m = -33,-43,-9,-2,32,30,28,-17,25,38,30,-26,29,34
m[-14] -> -33
m[1] -> -43
m[13] -> 34
m[-5] -> 38
m[12] -> 29

a =
-8,-20,-2,14,-20
3,-14,7,17,-9
5,28,11,-11,20
14,40,4,-5,35
0,-48,16,32,-42
a[0][0]: -8
a[0][2]: -2
a[-3]: [5, 28, 11, -11, 20]
a[4][0]: 0
a[3][-3]: 4
a[:, 0]: [-8, 3, 5, 14, 0]
a[:, -3]: [-2, 7, 11, 4, 16]

arr =
[[-10  -7  -8   0   1  12 -15  32  27  18  10  -8]
 [ -4  -4  -3   2   9  11  -5  33  30  17  11  -3]
 [  5   5  -1   0 -12  -8   0 -28 -28 -13  -7   2]
 [ 12  12  10   3 -10 -10  15 -31 -30 -17  -8   6]
 [  5  -1   5  -2   0 -15  13 -31 -25 -23 -12   3]
 [  7  11   5   3 -13  -5   4 -19 -21 -12  -7   5]
 [  2  -1   5   1  13   3  10  21  23  12   9  -2]
 [-21 -25 -14 -16   1 -19 -20 -33 -23 -22 -17 -15]
 [ 19  18  15  11   9   8  24  15  15  11  11  14]
 [  0  -4   0  -5  -4 -15   3 -35 -29 -24 -14  -1]
 [-10 -12  -7  -9  -9 -12 -11 -34 -29 -18 -13  -5]
 [-13 -12 -13  -7 -12  -8 -20 -17 -18 -15 -11 -10]]
arr[0][0]	-10
arr[4]	[5, -1, 5, -2, 0, -15, 13, -31, -25, -23, -12, 3]
arr[7][11]	-15
arr[10][2]	-7
arr[1][7]	33
arr[:, 2]	[-8, -3, -1, 10, 5, 5, 5, -14, 15, 0, -7, -13]
arr[3]	[12, 12, 10, 3, -10, -10, 15, -31, -30, -17, -8, 6]
arr[7][6]	-20
arr[5][2]	5
arr[9][3]	-5
arr[10][5]	-12
arr[:, 4]	[1, 9, -12, -10, 0, -13, 13, 1, 9, -4, -9, -12]
arr[7]	[-21, -25, -14, -16, 1, -19, -20, -33, -23, -22, -17, -15]
arr[1][9]	17
arr[8]	[19, 18, 15, 11, 9, 8, 24, 15, 15, 11, 11, 14]
arr[1]	[-4, -4, -3, 2, 9, 11, -5, 33, 30, 17, 11, -3]
arr[10][3]	-9
arr[0][7]	32
arr[5][11]	5
arr[3][11]	6
arr[5][10]	-7
arr[2][11]	2
arr[:, 1]	[-7, -4, 5, 12, -1, 11, -1, -25, 18, -4, -12, -12]
arr[2][5]	-8
arr[4][3]	-2
arr[:, 8]	[27, 30, -28, -30, -25, -21, 23, -23, 15, -29, -29, -18]
arr[4][2]	5
arr[2][6]	0
arr[11]	[-13, -12, -13, -7, -12, -8, -20, -17, -18, -15, -11, -10]
arr[:, 11]	[-8, -3, 2, 6, 3, 5, -2, -15, 14, -1, -5, -10]

data = -24,-5,36,-6,29,38,7
data[0] = -24
data[5] = 38

W =
array([[ -6, -29,  -9, -22, -18, -25,   2],
       [-13, -24,  10, -14, -19, -20, -22],
       [ -2, -20, -26, -15,  -7, -18,  -1],
       [ 11,  15,  31,  22,  17,  17,   5],
       [-30, -24,   6, -20, -31, -28, -34],
       [ 28,   3,  28,  26,  24,  15,  26],
       [-21, -24,  -3, -15, -22, -23, -26]])
W[0][0]: -6
W[1][5]: -20
W[6][5]: -23
W[:, 6]: [2, -22, -1, 5, -34, 26, -26]
W[6]: [-21, -24, -3, -15, -22, -23, -26]
W[4][0]: -30
W[0]: [-6, -29, -9, -22, -18, -25, 2]
W[:, 3]: [-22, -14, -15, 22, -20, 26, -15]
W[2][1]: -20
W[5][5]: 15
W[4][5]: -28
W[2][6]: -1
W[5][4]: 24
W[6][0]: -21
W[5][2]: 28
W[4][4]: -31
W[3][6]: 5
W[2]: [-2, -20, -26, -15, -7, -18, -1]
W[:, 4]: [-18, -19, -7, 17, -31, 24, -22]
W[6][1]: -24
W[4][2]: 6
W[1][1]: -24
W[:, 5]: [-25, -20, -18, 17, -28, 15, -23]
W[0][6]: 2
W[4]: [-30, -24, 6, -20, -31, -28, -34]

grid = 3,-7,-19,10,-6,22,35,-13,26,-47,18,13,2,23,13
grid[0]	3
grid[6]	35
grid[1]	-7
grid[10]	18
grid[12]	2
grid[-8]	-13
